128 stands for zero in the data rows.
What is the hidden score of each row? Scores go from 0 to 40, and 20 is about the middle. The score is a weighted sum of the row's numbers plus the product of two more (or one squared), each taken from its middle value.
Array([154,  79,  99, 154, 151, 142, 158, 112, 117, 118, 154, 132, 125, 120, 134, 105,  98, 141, 223, 105, 149,  98]): 27
Array([122, 191, 147,  98,  84, 127, 161, 121,  56, 114, 111, 204,  53, 135,  47, 141, 105,  94,  98, 167,  79, 131]): 12
Array([179, 125,  41, 109, 186,  95, 113, 176, 146, 125, 139, 110, 146,  97, 161, 108, 125, 160,  99, 145, 107, 118]): 25
Array([184, 145,  97, 125, 155, 122, 105,  83, 162, 108, 148, 111, 151,  77, 152, 114,  65, 112, 134,  80, 166,  91]): 21
Array([139, 143, 103, 175, 108,  50, 101, 190, 125, 129,  97, 110,  96, 104,  79,  86, 179, 119, 177, 121,  60, 182]): 24
Array([145, 151, 162, 136, 119, 119,  99, 152, 154,  94, 149,  94, 113, 156, 133, 128, 183, 166,  60, 151, 132, 145]): 25
Array([166, 129, 106,  88, 162, 116,  71, 119, 126,  96, 129, 101, 123, 107, 151,  76, 122, 130, 129, 136, 104, 112]): 16
Array([140,  43, 105, 150, 103, 165, 152, 194, 163, 150,  78, 127, 109, 190, 113,  65, 178, 189, 115, 111, 172, 180]): 17
Array([ 88, 101,  42, 122, 137, 132, 115, 182,  87, 105, 149, 118, 135, 102, 160, 112, 132, 151, 129, 154,  46,  85]): 19
Array([107, 118,  98, 159, 129, 134, 146, 108,  86, 103,  82, 166,  97,  85, 104, 136,  96, 164, 138, 131, 118,  82]): 26
Array([ 98, 149, 143, 138,  89, 172, 134, 205, 128, 146, 104, 123, 160, 186, 154, 139, 136, 143, 138, 100, 148, 184]): 9
Array([134, 110, 139, 179, 159,  98, 114, 165, 188, 161, 116, 124, 157, 181,  86, 113, 160, 184, 214, 128, 199, 185]): 18
Array([ 90,  93, 182, 208, 121, 125, 152, 185, 147, 111,  99, 146,  97,  66, 140, 149, 129,  86, 139,  95, 121, 193]): 18
Array([146, 150,  93, 124, 119, 134, 172, 132,  94,  89, 131, 166, 134, 162,  70, 126,  93, 141, 188, 131,  86, 112]): 25
Array([ 97,  80, 149, 181, 103,  78, 140, 168, 188, 139,  86, 134,  89,  85,  85, 111, 132, 116, 200, 106, 171, 155]): 25
Array([168, 138,  81,  90, 139, 121, 127, 167, 168,  83, 174, 103, 149, 129, 203, 119, 148,  95, 137, 152, 114, 113]): 24
Array([202, 127,  95,  86, 241,  39,  32, 162, 181,  87, 144, 160, 147, 140, 137, 120, 130, 182, 146, 181, 125, 112]): 39
Array([184, 131, 128, 103,  90, 112,  84,  88, 183, 113, 164,  84, 110,  91, 170, 121, 119, 162, 132, 133, 166, 107]): 20
Array([ 85, 104, 127, 170,  99, 172,  82,  69, 161, 212, 178, 154,  90, 171, 117, 186, 118, 137,  25, 205, 131, 112]): 1
Array([ 71, 140, 107,  84, 122, 128,  92,  74, 141, 191, 125, 145, 172, 187, 126, 142, 181, 157, 112, 127, 200, 119]): 32
Array([159, 147, 162, 103, 177, 122,  95, 127, 164, 159, 116, 165, 178, 158,  85, 197, 146, 119, 177,  85, 139, 138]): 11
Array([ 78, 182,  97, 135, 112, 123, 182, 130, 102, 131, 106, 125,  72, 129, 117, 138,  66, 131, 106, 158, 122,  61]): 29
Array([198, 196, 148, 110, 143,  96, 204, 123,  31, 103,  44, 212,  32,  32,  33, 132,  96, 117, 109, 142,  84, 110]): 25
Array([178,  81, 163, 220, 110, 135, 123, 184, 191, 116,  96, 113,  63,  95, 114, 159, 137, 150, 104, 157, 165, 128]): 28
Array([139, 110,  41,  95, 121, 159, 135, 181,  67, 119, 141, 102, 134, 104, 156,  92,  82, 124, 104,  96,  93,  33]): 17
Array([162, 105,  52,  74, 130, 119, 150, 194, 104, 118, 172, 101, 143, 132, 172,  94, 105, 149, 111,  85, 128,  69]): 26
Array([186, 138,  78, 110, 169, 103, 126, 119, 140, 136, 123,  93, 185, 133, 178,  75, 125, 102, 152,  82, 107, 183]): 15
Array([157, 143, 162,  99, 100, 139, 114,  96, 139, 118, 134, 115, 144, 149, 178, 116, 114, 104, 147, 139, 126, 137]): 13
Array([178, 166, 137, 112, 141,  76, 113, 127, 136, 117, 109, 145, 116,  77, 146, 162, 121,  83, 118, 176, 101,  93]): 26
Array([ 68,  98, 180, 134,  94, 153, 124,  72, 134, 180, 136, 129, 152, 218,  99, 148, 190, 128,  82, 163, 166, 113]): 15
Array([ 97, 144, 119, 139, 167, 128, 141, 133, 160, 172,  83, 150, 190, 203, 123, 125, 164, 132, 129, 118, 134, 171]): 20
Array([164, 183,  89, 108, 145, 143, 149, 129,  60,  64, 117, 160,  77,  69, 112, 112,  66, 121, 175, 166,  98, 102]): 29
Array([169, 132,  72,  92, 112, 104, 142,  88,  62,  74, 135,  98, 125,  87, 165, 119,  73, 122,  88, 143, 150,  41]): 23
Array([117,  52, 117, 180,  99, 109, 110, 188, 192, 180, 109, 146, 123, 196, 167, 112, 140, 140, 100, 131, 115, 191]): 14
Array([178, 114,  75,  30, 159, 190, 138,   8,  44, 136, 164, 214, 104,  58, 130, 156,  50, 153,  56, 226, 134,  43]): 9
Array([119, 168, 152, 176, 143,  81,  98, 183,  84, 125, 117, 127,  91,  77,  67,  70, 139,  95, 203,  97, 120, 105]): 25
Array([ 98, 126, 172, 145, 106, 122, 148, 110, 102, 105, 130,  76, 144, 135, 105, 140, 121, 165, 141,  94, 181, 111]): 18
Array([113, 130, 149, 172, 105, 199, 146, 156, 155,  93, 107, 117,  77, 105, 143, 177, 104, 103,  78, 133, 106, 152]): 9
Array([ 96, 137, 154, 146,  71, 102, 141, 112, 188, 127, 114, 120,  89,  68, 139, 146, 117,  24, 122, 138,  37, 165]): 8
Array([168, 138, 107, 131, 129, 119, 158, 139, 121,  97, 140, 110,  95,  93, 177, 137, 109, 107, 110, 162, 137, 110]): 27
Array([ 96,  56, 124, 154,  90, 175, 124, 169, 140, 116, 112, 121, 103, 138, 103, 144, 138, 134, 149, 150, 153,  71]): 21
Array([188, 152, 178, 203, 124,  38, 148, 166, 141, 140,  80, 159, 111,  91,  82, 140, 106,  81, 165, 111, 132, 183]): 32
Array([163, 109,  47, 102, 181, 101, 119, 134, 143,  79, 137, 110, 136,  93, 159,  83,  81, 105, 136, 156, 145, 108]): 19
Array([129, 167, 182,  90, 114,  85, 131,  60, 136, 133, 164, 165,  87, 124,  83, 138,  99,  92,  90, 123,  76, 128]): 5
Array([176, 190, 109,  43, 186, 161, 112,  72,  94,  82, 136, 166, 123, 144, 131, 146,  98, 151, 167, 176, 160,  96]): 27
Array([ 97, 128,  96,  51, 119, 161, 149, 116,  91, 122, 136, 154, 161, 133, 100, 140, 160, 170, 128, 143, 110,  28]): 23
Array([148,  61, 191, 168,  75, 113, 132, 146, 170, 162, 180, 140,  85, 119, 108, 138, 152, 164,  64, 171, 179, 177]): 22
Array([132, 127,  51, 120, 138, 152, 145, 124,  87,  94, 136, 111, 125,  53, 159, 108,  74, 107, 139, 139, 102,  73]): 19
Array([107, 153, 191, 124,  70, 170, 153,  83,  96, 159, 127, 155, 123,  74,  86, 162, 131,  55, 123, 108, 172, 159]): 29
Array([ 77, 196, 119, 119, 147, 102,  95, 156, 172, 130, 144, 146, 135, 182, 120, 173, 179, 128,  85, 176,  84, 155]): 21
Array([ 76,  36, 130, 176,  61, 177, 158, 160, 119, 157, 102, 157,  85, 135, 136, 119, 133, 145, 148,  86, 154, 105]): 21
Array([123, 119, 195, 132, 200,  98, 122, 108, 177, 184, 131, 174, 202, 193, 111, 136, 190, 167, 177,  92, 156, 145]): 25
Array([ 66,  98, 148, 129, 153, 158, 153, 106,  95, 180, 113, 187, 162, 198, 102, 178, 172,  99, 166, 133, 121, 105]): 23
Array([132, 104,  98,  96,  93, 172, 202,  82,  59, 136, 176, 163, 146, 107, 155, 122,  68, 123, 139,  93, 182,  60]): 23
Array([102, 156, 182, 124, 169, 121, 122, 105, 138, 176, 157, 106, 161, 186, 103, 160, 251, 196,  71, 176, 140, 158]): 25
Array([ 56, 125, 137, 198,  97,  63, 159, 187, 113, 128, 143, 131,  97, 102, 106, 162, 177, 118,  96, 121,  31,  90]): 28
Array([ 67, 176, 117,  90, 123, 144, 120,  70,  82, 174, 148, 138, 110, 108,  99, 164, 120, 105, 139, 150,  82,  94]): 9
Array([183, 117, 132,  27, 123, 178, 132,  37,  59, 112, 162, 188, 138, 129, 111, 173,  83, 175, 119, 167, 162,  30]): 12
Array([ 94, 140, 182, 195,  66, 139, 143, 113,  86, 106, 159, 114,  97, 117, 114, 106, 154,  88, 127, 124,  93,  97]): 18
Array([155, 155,  67, 103, 131, 145, 138, 133, 121, 105, 143, 102, 132, 135, 187, 100, 102, 128,  95, 120, 107,  72]): 21
Array([144, 213, 207, 104, 137, 119, 165, 108,  75, 123, 130, 104, 122, 112, 115, 147, 114,  84, 102, 117, 106, 131]): 21
Array([104, 150,  98, 140, 129,  74,  90, 182, 131, 140, 157, 139, 106, 121, 129, 117, 153, 124,  79, 175,  68, 108]): 24
Array([115, 125, 167, 139, 184, 106, 120, 138, 182, 186,  98, 119, 207, 215, 105, 143, 210, 160, 163,  58, 188, 191]): 22
Array([123, 162, 133,  88, 110, 189, 174,  64,  72, 135, 131, 215, 138, 102,  90, 165,  62, 147, 163, 150, 153,  86]): 22
Array([ 95, 158, 142, 182, 133,  74, 116, 150, 195, 166,  97, 131, 173, 143, 124, 164, 175, 130, 133,  93, 105, 172]): 26
Array([146, 155,  83, 113, 178,  88,  89, 151, 146, 117, 162,  80, 164, 149, 176, 113, 111,  73, 112, 137, 116, 134]): 17
Array([144, 136, 128,  94, 138, 115, 124,  75, 103, 114, 125, 155, 107,  98, 117, 145, 135, 164,  83, 162, 108, 126]): 19
Array([ 49, 118, 132,  77,  98, 164, 142, 180, 144, 146, 155, 127, 137, 214, 120,  98, 173, 131,  93,  79, 141,  83]): 16
Array([193, 160,  98,  50,  81, 136, 114,   2,  22,  92, 163, 199,  87,  65, 142, 170,  45, 199,   3, 191, 126,  38]): 12
Array([163,  92, 103, 116, 123, 102, 106, 127, 148,  76, 155, 112, 126, 117,  91,  75, 119, 114, 214, 119, 151,  98]): 23
Array([ 75, 133,  46, 105, 133, 114, 125, 129, 112, 106, 139,  85, 118, 120, 206,  92,  85, 116, 119, 124,  28,  80]): 16
Array([119, 112, 189, 130, 146, 110,  43, 108, 169, 180, 112, 126, 149, 175, 141, 149, 185, 160,  68, 160, 145, 176]): 11
Array([156, 159, 147,  95, 187,  86,  86, 144, 173, 155, 117, 137, 171, 153,  99, 132, 212, 141, 112, 170, 109, 149]): 24
Array([ 94, 152, 128, 132, 156, 134,  91, 121, 147, 155, 114, 149, 189, 139, 111, 148, 168, 109, 159, 135, 116, 125]): 23
Array([152,  72, 167, 179,  53, 139, 137, 129, 153, 170, 151, 103,  86, 123, 141, 142, 144, 160,  79, 131, 113, 116]): 14
Array([ 80, 112, 217, 177, 137,  82,  94, 115, 152, 224, 117, 133, 118,  92, 106, 123, 180, 127, 132,  72, 157, 183]): 17
Array([154, 158, 142, 110, 140, 141, 147, 108, 117, 187,  76, 157, 101,  80,  50, 144,  92, 140, 174, 141, 144, 119]): 20
Array([ 97, 172, 133, 179, 142,  37, 116, 117, 162,  80, 131, 111,  87,  94, 149,  80,  94,  63, 153, 128, 102, 153]): 12
Array([124, 130, 194, 182,  68, 105,  98, 175, 137, 165, 162,  96,  89, 132, 153, 131, 180, 164,  27, 104,  94, 207]): 17
Array([ 83, 149,  98,  75, 138, 121, 131, 175, 134, 125, 117, 107, 154, 187, 148, 151, 163, 172,  84, 111, 105, 117]): 21
Array([185,   8, 138, 202, 101, 193, 169, 120, 163, 207,  73, 136, 124, 135, 127, 142, 162, 170, 104, 141, 198, 196]): 30
Array([164, 176, 156, 145,  97, 116, 194,  91,  37, 117,  31, 173,  30,  71,   0, 120,  55,  85, 195, 124,  85, 140]): 11
Array([139, 103, 170, 174, 188, 117, 105, 117, 208, 165, 125, 144, 189, 150,  92, 139, 232, 154, 210,  98, 220, 228]): 32
Array([ 97,  42, 197, 140,  86, 202, 122,  98, 126, 117, 133, 158,  77, 151,  93, 179,  98, 188,  68, 148, 181, 146]): 12
Array([208, 125,  65, 104, 139, 105, 103, 117,  72,  54, 109, 147, 145, 103, 120,  48,  63, 130, 171, 179, 128,  89]): 16
Array([172, 167, 104, 118,  81, 139, 128, 158, 115,  85, 172,  43, 132, 133, 238,  72,  88,  82, 127, 121,  85, 125]): 19
Array([117, 149, 130, 136, 122, 102, 130, 165, 160, 129, 127, 140, 166, 118,  85, 150, 165, 135, 169, 110, 116, 104]): 28
Array([ 99, 158, 114, 123, 132,  87,  94, 171, 138,  96, 111, 141, 120, 179, 140, 123, 179, 153, 121, 157, 119, 142]): 19
Array([165, 143,  63,  39, 139,  79,  66, 140, 105,  55, 126, 107, 106, 160, 121,  93, 125, 146, 129, 169,  94,  83]): 24
Array([ 87, 126, 134, 108, 113, 147, 105, 159, 145, 131, 125, 147, 149, 190, 112, 124, 127, 211, 121,  97, 130,  99]): 21
Array([173, 147, 124, 119, 109, 151, 137, 135, 146, 130, 148, 119, 124, 110, 137, 131, 110, 124, 196, 112, 187, 155]): 23
Array([101,  81, 180, 187,  65, 123, 176, 150,  57, 132, 144, 132,  63, 104, 127, 107, 119, 103, 109,  65, 126, 143]): 18
Array([143, 125, 181, 167,  93, 157, 100, 168, 176, 106, 139,  90,  54, 104, 143, 172, 187, 139,  12, 163, 118, 153]): 13
Array([104,  78, 144, 142, 108, 144, 127, 139, 110, 180, 115, 127,  77,  96, 111, 191, 123, 108, 155, 113, 164, 135]): 18
Array([115, 143, 145, 110, 219,  70,  45, 102, 174, 206, 137, 145, 190, 182, 112, 171, 187, 180, 165, 137, 149, 156]): 23
Array([167, 135, 181, 127, 154, 143, 114, 105, 162, 116, 126,  96, 171, 188, 138, 125, 160, 179, 134,  92, 203, 154]): 19
Array([153, 133, 130, 128, 123,  94, 125, 119, 141,  65, 134, 109, 137,  98, 175, 141, 103,  94, 133, 130, 173, 163]): 16
Array([144, 120, 143, 129,  93, 176, 157, 145,  85, 117, 112, 132, 149, 179,  87,  63,  96, 109, 225,  94, 139, 112]): 17
Array([173, 124, 142,  40, 162, 195, 159,  48,  56, 122, 123, 168, 138, 131, 116, 142,  44, 154, 158, 124, 222,  22]): 24
Array([ 68,  46, 141, 158,  29, 177, 185, 118,  79, 124, 115, 203,  61, 133,  49, 139,  79, 128, 100, 198, 133,  81]): 17
Array([ 83,  78, 191, 180,  82, 147, 144,  48, 164, 206, 183, 141,  80, 148, 184, 191, 138, 182,   0, 190, 129, 183]): 12
Array([151, 180, 166,  97, 161, 116, 114,  70, 107, 152, 103, 180, 129,  78,  46, 144, 144, 153, 190, 125, 108, 165]): 19
Array([159, 190,  80, 101, 143, 128,  92, 108, 129,  87, 126, 139, 109,  96, 130, 125, 123, 119, 136, 159,  93, 128]): 21
Array([157, 149, 107, 155, 159, 111, 115, 168, 132, 100, 123, 112, 168, 112, 196, 136, 101,  95, 135, 116,  95, 191]): 14
Array([128, 171, 180,  81, 126, 134, 135,  74, 105, 132,  96, 142,  71, 151,  49, 121,  98, 114, 127, 154, 154, 115]): 17
Array([121, 135, 166, 106, 160, 117,  78, 100, 128, 163, 106, 128, 210, 181, 110, 140, 184, 171,  88, 103, 173, 199]): 9
Array([172,  55, 126, 191,  65, 171, 164, 158, 173, 177,  95, 142, 131, 135, 137, 142, 109, 177, 166,  93, 196, 180]): 24
Array([104, 131,  77,  96, 148, 111, 115, 150, 138,  83, 127, 138, 127, 119, 190,  77, 101, 122, 109, 128,  95, 109]): 9
Array([153, 175,  89,  93, 141,  52,  91, 159, 116, 119, 141,  98,  91, 136, 137,  90, 145, 170, 141, 109, 114, 154]): 27
Array([169, 105, 159, 164, 248, 114, 120, 161, 217, 173,  80, 138, 220, 199,  62, 125, 206, 166, 194,  64, 255, 228]): 29
Array([140, 114, 122, 105, 165, 145, 116,  69, 168, 145, 119, 113, 112, 105, 192, 125,  94, 141, 127, 180, 143, 107]): 19
Array([111, 113, 121, 137, 173, 111,  95, 210, 197, 174,  96, 126, 102, 146, 129, 132, 125, 107, 149, 156,  84, 196]): 20
Array([173, 143, 166,  78, 119, 141, 137, 125, 101,  54, 145, 178, 154, 224,  88, 128, 113, 157, 141, 166, 222,  85]): 29
Array([119,  59, 191, 164, 123, 112, 101, 148, 115, 135, 104,  71, 115, 108, 100, 115, 155, 112, 133,  32, 145, 160]): 11
Array([ 50, 105, 125, 177, 108, 126, 133, 173, 112, 155, 129, 138,  92, 105, 112, 125, 124,  69,  99, 135,  92, 120]): 16
Array([201, 152, 122, 143, 145,  91, 107, 121,  92, 118, 146, 113, 142, 130, 114,  51,  95, 111, 154, 152, 150, 130]): 19
Array([149, 147,  70, 122, 174,  89, 112, 172, 146, 136, 128, 115, 111,  87, 151, 118, 138, 118, 111, 131,  79, 133]): 24
Array([142, 113, 161, 159, 172, 116, 128, 135, 155, 165, 102, 130, 198, 160, 119, 132, 170, 161, 136,  85, 162, 201]): 16
Array([132, 137,  62, 122, 159,  93, 136,  98, 119,  98, 132, 130, 123, 140, 121, 115,  81, 142, 143, 149, 133,  78]): 26
Array([102, 117, 133, 131, 200,  77,  44,  92, 143, 151, 151, 159, 168, 174,  95, 132, 185, 160, 148, 121, 136, 138]): 20
Array([ 89, 127, 104, 115,  72, 156, 155, 116,  95, 109, 192,  66, 134, 126, 203,  91, 111,  81, 109,  97,  67, 118]): 7
Array([126, 116, 104, 159, 127, 140, 155, 198, 165, 142, 100, 137,  96, 131, 131, 156, 170, 106, 101, 124,  91, 194]): 20
Array([ 75,  97, 103, 104, 204, 116, 114, 123, 149, 178, 151, 184, 188, 215,  67, 150, 181, 212, 103, 110, 174, 106]): 25
Array([116, 140, 167, 135, 121, 210, 194, 130, 118, 190, 101, 159, 167, 126, 113, 163, 107, 117, 127,  92, 174,  85]): 22
Array([135, 168,  54,  93, 160,  93, 115, 151, 121, 100, 134, 127, 125, 102, 186,  96, 101, 128, 130, 150, 120,  94]): 19
Array([164, 160, 121, 114, 160, 133, 138, 106,  53, 142, 153, 160, 170, 133, 128, 100, 144, 159, 156, 109,  84, 103]): 23
Array([178, 106, 125, 117, 144, 165, 155, 121, 118, 110, 145, 129, 181, 183, 162,  84, 180, 143, 167,  68, 129, 175]): 17
Array([191, 150, 112,  72, 167, 157, 125,  89, 159, 114, 144, 112, 131, 115, 166,  99, 113, 118, 133, 155, 142, 145]): 18
Array([194, 155,  97, 116, 135, 129, 159, 115, 156, 113, 156, 150, 151,  93, 164, 111,  95,  80, 114, 154, 139, 124]): 27
Array([170, 255, 125, 103, 124, 103,  90, 108, 124, 101, 147, 118, 121, 148, 164,  78, 114, 101, 143, 137,  78, 159]): 19
Array([135, 155,  81, 101, 105, 184, 148, 130, 100,  99, 153, 117, 133, 149, 210, 104,  77, 109, 114, 137, 108,  95]): 15
Array([144,  78, 116, 152, 105, 163, 124, 162, 175, 132,  86, 143, 125, 150, 146, 170, 143, 110, 126, 182, 148, 164]): 23
Array([160,  46, 133, 163,  86, 126, 144, 157, 197, 115, 118, 120, 112, 126, 161, 144, 181, 141, 103, 144, 147, 187]): 25
Array([ 77, 103, 149, 152, 149, 101, 119, 166, 146, 175, 111, 156, 201, 220, 102, 114, 221, 185, 155,  98, 127, 196]): 10
Array([ 97,  79, 141, 168,  94, 121, 126, 196, 195, 114,  76, 148,  30,  87, 107, 192, 133, 143, 146, 162, 171, 143]): 32
Array([127,  25, 151, 170,   0, 178, 118,  55, 205, 216, 132, 121,  91, 120, 161, 199, 143, 216,  16, 165, 206, 176]): 21
Array([144, 180,  69,  91, 151, 155, 163, 132,  47,  90, 158, 118, 130, 128, 176,  89,  81, 164, 101,  96,  97,  78]): 29
Array([123, 105, 150, 144,  75,  99, 184, 151, 128, 129, 120, 113,  84, 107, 103, 174, 100, 128,  66, 119, 176, 156]): 22
Array([137, 171,  99,  94, 162,  43,  73,  99, 147, 122, 112, 146, 172, 159, 180,  91, 129, 109, 138, 102, 113, 167]): 14
Array([143, 148,  97,  98, 135, 135,  86, 137, 176, 137, 177,  85, 140, 173, 197, 121, 117, 105, 149, 119, 147, 102]): 19
Array([221, 196,  93, 105,  99,  91, 117,  65,  56, 139, 165, 163, 147,  68, 144, 129,  83, 123, 135, 139,  98, 115]): 21
Array([125, 145,  82,  71, 167, 129, 109,  85, 131, 135,  96, 147, 147,  97, 182, 141, 102, 139, 133,  95, 101,  90]): 22
Array([127,  44, 175, 193,  40, 172, 162, 144, 131, 144, 185, 148,  74,  92, 141, 120, 113, 176,  92, 138, 157, 125]): 21
Array([139, 153,  67, 105, 133, 122,  91, 112, 149, 103, 167,  63, 131, 128, 157,  95, 126,  82, 143, 118, 105, 161]): 11
Array([156, 148,  86,  97, 190, 142, 135, 142, 181,  81, 165, 126, 153, 100, 147, 145,  82,  73, 138, 147, 109, 118]): 19
Array([122,  63, 134, 176, 132, 140, 157, 151, 128, 193, 131, 136, 177, 173, 113, 144, 162, 187, 111,  63, 161, 173]): 18
Array([ 64, 105, 165, 202,  37, 171, 147, 149,  71, 123, 138, 132,  29, 101, 150, 190, 124, 136,  79, 138, 134, 138]): 18
Array([137, 126, 165, 128,  59, 223, 189, 105, 148, 127, 116,  99, 135, 158, 167, 147, 130, 133,  91, 101, 195, 130]): 16
Array([127, 115,  97,  78, 162, 122,  84, 170, 185, 126, 118, 117, 169, 196, 112, 160, 157, 167, 140, 136, 189, 130]): 22
Array([156, 197, 140,  91, 161,  91,  78, 157, 116,  97, 127, 148, 120, 151, 101, 126, 151, 110, 152, 128, 141, 143]): 26
Array([126, 152, 156, 136, 198, 122,  61, 151, 155, 181, 110, 158, 156, 176, 104, 145, 183, 126, 139, 116, 131, 186]): 18
Array([ 92, 153,  38, 110, 165, 119,  94, 206, 118,  97, 166,  76, 127, 145, 171, 102, 150,  59, 103, 201,  61, 117]): 18
Array([135,  71, 146, 172,  75, 169, 190, 136, 133, 161, 131, 127, 100,  94, 165, 173, 127, 100, 120, 128, 145, 128]): 22
Array([ 43, 162, 188, 199, 118, 172, 194, 138, 104, 139,  62, 120,  62,  37, 141, 161, 119,  81, 157, 105,  73, 163]): 18
Array([140, 195, 140,  80, 148, 166, 120, 108,  49, 121,  92, 180, 168, 124,  92, 120, 119, 135, 167, 132,  76, 136]): 13
Array([127,  76, 176, 175,  94, 197, 127, 105, 188, 206, 146, 131, 126, 139, 141, 179, 156, 195,  28, 162, 150, 160]): 8
Array([ 93, 172, 137, 114, 186, 119, 114, 155, 166, 148, 116, 112, 141, 141, 156, 199, 176, 100, 153, 148, 114, 166]): 23
Array([ 67, 132, 179, 213,  60, 134, 158, 178,  74,  83, 101,  95,  67,  98,  78, 106, 167, 103, 176, 108,  94, 127]): 21
Array([ 86, 133, 169, 196,  88, 130, 113, 141, 136, 129,  73, 125,  45,  56,  72, 119, 124, 117, 130, 133, 122, 111]): 22
Array([132, 119, 131, 175, 156,  59,  47, 162, 142, 127,  91,  88, 101, 111, 100,  98, 166,  98, 193, 119,  92, 206]): 16
Array([ 84,  65, 151, 134, 108, 168, 117, 138, 148, 187, 118, 154,  97, 129,  99, 200, 135, 157,  80, 181, 167, 143]): 14
Array([152, 217, 148, 105, 155, 104, 102, 113, 134, 104, 154, 128,  71, 117, 113, 140, 114, 127, 118, 182, 120, 131]): 32
Array([ 56,  85, 184, 166,  72, 186, 126,  61, 122, 194, 158, 131, 146, 147, 142, 165, 147, 130,  73,  94, 112, 126]): 2
Array([107, 130, 160, 131, 166, 114, 111, 132, 157, 189, 113, 171, 204, 217,  96, 113, 198, 138, 131, 121, 179, 173]): 20
Array([118, 125, 163, 134, 174,  65,  67, 188, 186, 190,  88, 102,  74,  71, 107, 174, 125, 145, 125, 141, 168, 175]): 25
Array([106, 139, 111, 123, 152,  97, 108, 148, 148, 163, 111,  98, 136, 117, 191, 127, 183,  75, 119, 142,  54, 151]): 18
Array([  3,  94,  91, 122, 121, 177, 167, 126,  62, 133, 131, 137, 107, 127,  91, 192, 112, 135, 118, 153, 100,  63]): 16
Array([ 89, 132, 148, 162,  77, 146, 163, 164, 128,  73,  88, 111,  54, 119,  81, 148,  78, 127, 136, 186, 196,  77]): 27
Array([125, 134, 106, 111, 153,  73,  79, 185, 157, 123, 124,  98, 133, 159, 165, 152, 149, 101, 101,  97,  79, 139]): 17
Array([135, 205, 118, 112,  88, 147, 100, 141, 155, 109, 166,  95, 175, 102, 201, 157,  96,  51, 151, 115,  96, 120]): 11
Array([ 82, 144, 111, 155,  72, 158, 175, 145,  70, 119, 152, 112, 120, 105, 150,  98,  96,  55, 126,  94, 104,  87]): 14
